In the data rows, zero lies at 7.5, halfway between 7 and 8.
Here are some points, each followed by its number:
8,8,5,10,8,8,8,6,6,8,6,4,8,8,8,6,6,8,4,6,6,3,8,11,7,3,4,7,9,7,5,8,9,5,8,10,6,9,4,10,8,9,10,7,5,8,9,12,5,6,10,8,5,6,9,6,6,6,9,8,6,8,5,6,8,9,10,8,5,6,5,5,6 0
8,8,9,6,5,4,7,9,8,5,12,12,10,9,8,9,9,8,4,6,3,11,9,7,6,9,10,5,7,7,15,4,5,5,11,0,9,7,7,9,1,8,10,7,6,9,7,6,9,10,5,7,8,12,8,7,9,11,6,8,7,6,8,6,8,6,8,7,9,11,7,11,7 1
8,8,9,10,8,10,9,4,7,6,9,4,4,8,8,12,7,5,13,14,11,6,3,7,10,7,10,11,6,12,2,10,11,10,0,8,12,4,11,5,10,6,4,10,7,0,2,7,6,4,5,6,6,4,3,9,13,5,12,9,10,15,11,9,8,9,2,6,9,6,13,4,10 2
7,7,11,7,2,13,7,4,5,9,6,13,12,10,9,4,9,5,9,3,9,10,10,6,4,7,8,10,9,7,10,9,13,6,7,6,3,5,10,7,4,7,11,3,9,7,6,11,4,8,6,5,7,6,10,9,7,8,4,4,7,8,6,9,10,6,11,11,6,11,6,8,8 3
11,10,7,5,13,5,8,10,6,4,3,6,6,5,5,9,13,13,6,8,6,8,8,11,12,9,3,4,3,8,8,6,4,7,6,10,8,4,8,8,10,9,5,10,9,10,6,4,11,8,11,9,7,13,7,7,7,5,5,11,7,5,6,10,5,8,5,8,6,3,10,8,9 4
2,3,3,4,6,4,3,9,10,13,13,8,7,3,2,9,4,6,8,12,6,5,5,4,8,13,11,3,13,8,11,3,6,12,8,12,7,13,2,4,10,11,4,8,3,3,8,6,9,13,7,11,12,5,5,1,8,11,9,11,6,6,12,1,5,5,9,1,7,6,8,13,6 5
8,4,10,11,3,6,6,11,11,7,11,10,9,9,4,6,7,6,8,4,4,13,7,6,3,8,15,6,10,4,12,4,3,7,9,5,8,7,8,7,0,6,7,7,3,2,8,6,7,11,0,8,11,9,6,2,7,6,2,6,5,9,8,12,7,0,5,7,8,15,8,5,2 6
5,5,5,8,8,9,7,13,7,6,12,4,3,6,3,9,6,13,14,11,9,10,4,11,12,6,9,11,11,8,3,12,8,12,3,13,8,6,9,8,9,3,3,13,5,4,5,8,7,4,7,5,7,6,6,9,8,6,10,6,13,11,4,14,8,12,2,9,14,8,11,4,10 7
9,9,5,11,7,6,9,7,9,7,9,7,7,7,8,8,6,9,8,6,6,8,9,6,4,5,10,7,8,9,6,7,6,7,7,8,9,10,7,7,5,7,7,5,7,2,9,9,8,8,6,10,8,5,6,6,7,6,9,9,4,8,9,7,7,7,6,8,5,10,7,6,2 8
8,5,8,8,9,8,6,9,6,8,4,8,8,8,7,5,8,11,7,4,7,7,7,9,11,5,9,7,8,4,9,7,8,4,8,8,5,6,6,12,5,5,12,8,6,10,8,8,5,9,11,6,4,6,11,6,5,6,1,5,8,3,3,10,7,10,10,8,6,9,5,7,6 9
5,10,8,12,5,9,11,5,5,7,4,7,11,11,10,3,7,10,7,7,9,7,8,10,6,3,7,8,10,7,4,10,13,5,7,6,4,6,7,10,11,6,11,6,12,9,6,11,9,4,10,3,3,4,11,9,6,5,10,5,8,9,6,6,12,12,9,11,6,8,5,4,10 10
5,8,9,9,5,11,10,4,4,8,4,12,10,12,8,3,7,8,9,4,10,10,10,8,6,3,7,11,7,6,8,11,10,4,10,7,3,8,7,9,6,6,9,4,10,11,5,8,4,7,8,5,7,6,11,9,6,10,7,3,8,7,6,6,10,8,12,12,6,11,5,6,9 11
6,5,5,7,6,5,5,9,4,8,11,6,7,9,9,6,6,7,5,9,7,8,10,6,10,6,9,5,8,5,7,7,6,10,11,7,8,11,5,10,4,7,11,6,8,8,11,9,8,8,6,10,10,5,7,4,5,10,7,10,4,6,7,6,7,11,9,5,7,8,3,9,4 12
8,9,7,10,7,7,8,9,9,10,8,8,9,8,9,9,6,4,5,8,8,6,9,6,3,8,8,9,5,9,6,8,7,9,7,6,10,7,10,6,9,10,8,6,8,9,7,9,11,5,9,7,7,9,9,10,7,7,8,7,6,11,10,6,8,4,9,7,7,9,6,9,7 13
5,8,9,7,4,12,9,2,5,7,5,11,11,10,8,5,9,5,8,4,10,8,9,6,6,4,7,9,7,5,8,10,10,4,10,5,1,9,7,9,5,6,10,6,13,8,8,10,2,6,7,5,8,6,11,8,7,5,6,3,7,9,5,8,10,8,9,10,7,9,7,9,9 14
7,3,5,6,5,7,5,8,6,5,11,6,7,7,8,8,4,8,7,9,6,11,9,2,9,7,9,2,10,2,7,8,6,10,10,8,9,12,4,8,6,8,7,6,8,4,10,10,5,11,4,12,10,5,8,5,4,11,10,11,4,7,8,8,8,11,9,5,6,10,7,4,4 15
11,13,10,7,12,9,14,4,9,4,5,7,5,9,9,9,14,5,11,10,15,8,1,11,11,9,7,9,0,9,5,7,9,6,4,5,11,3,12,9,11,3,8,10,6,5,2,5,5,6,10,7,4,9,1,11,12,4,6,10,11,10,5,14,6,7,1,13,10,6,12,6,9 16
Which two points above are nearest to each new point by angle, seen from the average point of the numbered points? Their numbers follow each, nearest first.
6,8,7,11,6,8,11,3,3,5,5,5,9,8,10,5,7,9,8,7,8,4,8,7,8,3,7,10,10,8,5,11,11,8,9,7,3,7,5,10,9,7,13,6,10,10,7,11,8,6,7,8,4,4,9,8,6,4,11,7,7,10,7,5,12,11,10,8,3,6,5,4,10 10 0
14,4,5,5,11,0,6,9,10,4,8,3,2,0,5,12,8,7,7,8,10,6,6,3,10,14,4,2,10,12,7,4,1,13,11,6,11,9,5,1,15,13,5,14,9,5,11,7,9,12,6,14,13,9,5,7,12,1,10,15,2,4,12,7,4,3,6,0,5,3,12,5,7 5 4
10,8,8,6,10,6,4,8,13,9,10,6,7,5,6,10,6,7,8,6,8,8,8,6,5,8,5,6,9,7,8,7,4,7,10,8,9,7,8,5,9,8,9,10,5,7,9,6,8,9,8,11,7,10,9,7,7,6,8,10,7,4,8,7,8,6,8,6,7,5,7,8,6 5 4
8,5,5,12,6,8,8,9,9,10,7,8,8,9,11,5,8,9,7,7,3,7,10,8,5,6,8,9,9,7,7,9,7,7,8,7,8,6,5,8,5,7,8,7,8,9,6,10,9,7,6,10,5,9,8,7,6,5,6,6,8,8,8,7,8,6,9,9,9,13,6,8,3 13 8
6,7,5,8,8,7,8,8,4,6,9,6,7,9,12,6,6,8,5,10,7,7,10,7,9,5,9,7,5,4,5,8,9,8,10,6,7,12,7,12,4,6,10,5,8,9,11,10,8,7,7,9,7,6,8,8,4,10,7,7,7,6,7,9,8,14,8,7,10,7,5,6,7 12 15
9,5,7,4,11,4,5,10,9,7,4,5,4,2,3,7,7,9,7,8,7,7,4,9,12,11,4,6,7,9,9,3,4,9,7,10,8,8,6,7,9,9,4,10,6,9,8,3,9,10,9,9,9,8,6,7,9,8,7,11,8,4,8,7,3,7,6,6,7,3,9,9,8 4 5
8,9,9,3,8,7,5,10,9,10,4,10,10,6,8,7,7,9,5,5,5,6,9,9,6,9,8,9,7,7,11,7,7,4,8,9,6,6,9,7,8,9,6,8,7,12,9,7,10,9,12,5,6,8,14,9,8,9,6,7,8,4,7,4,8,4,9,8,4,5,7,11,10 4 13
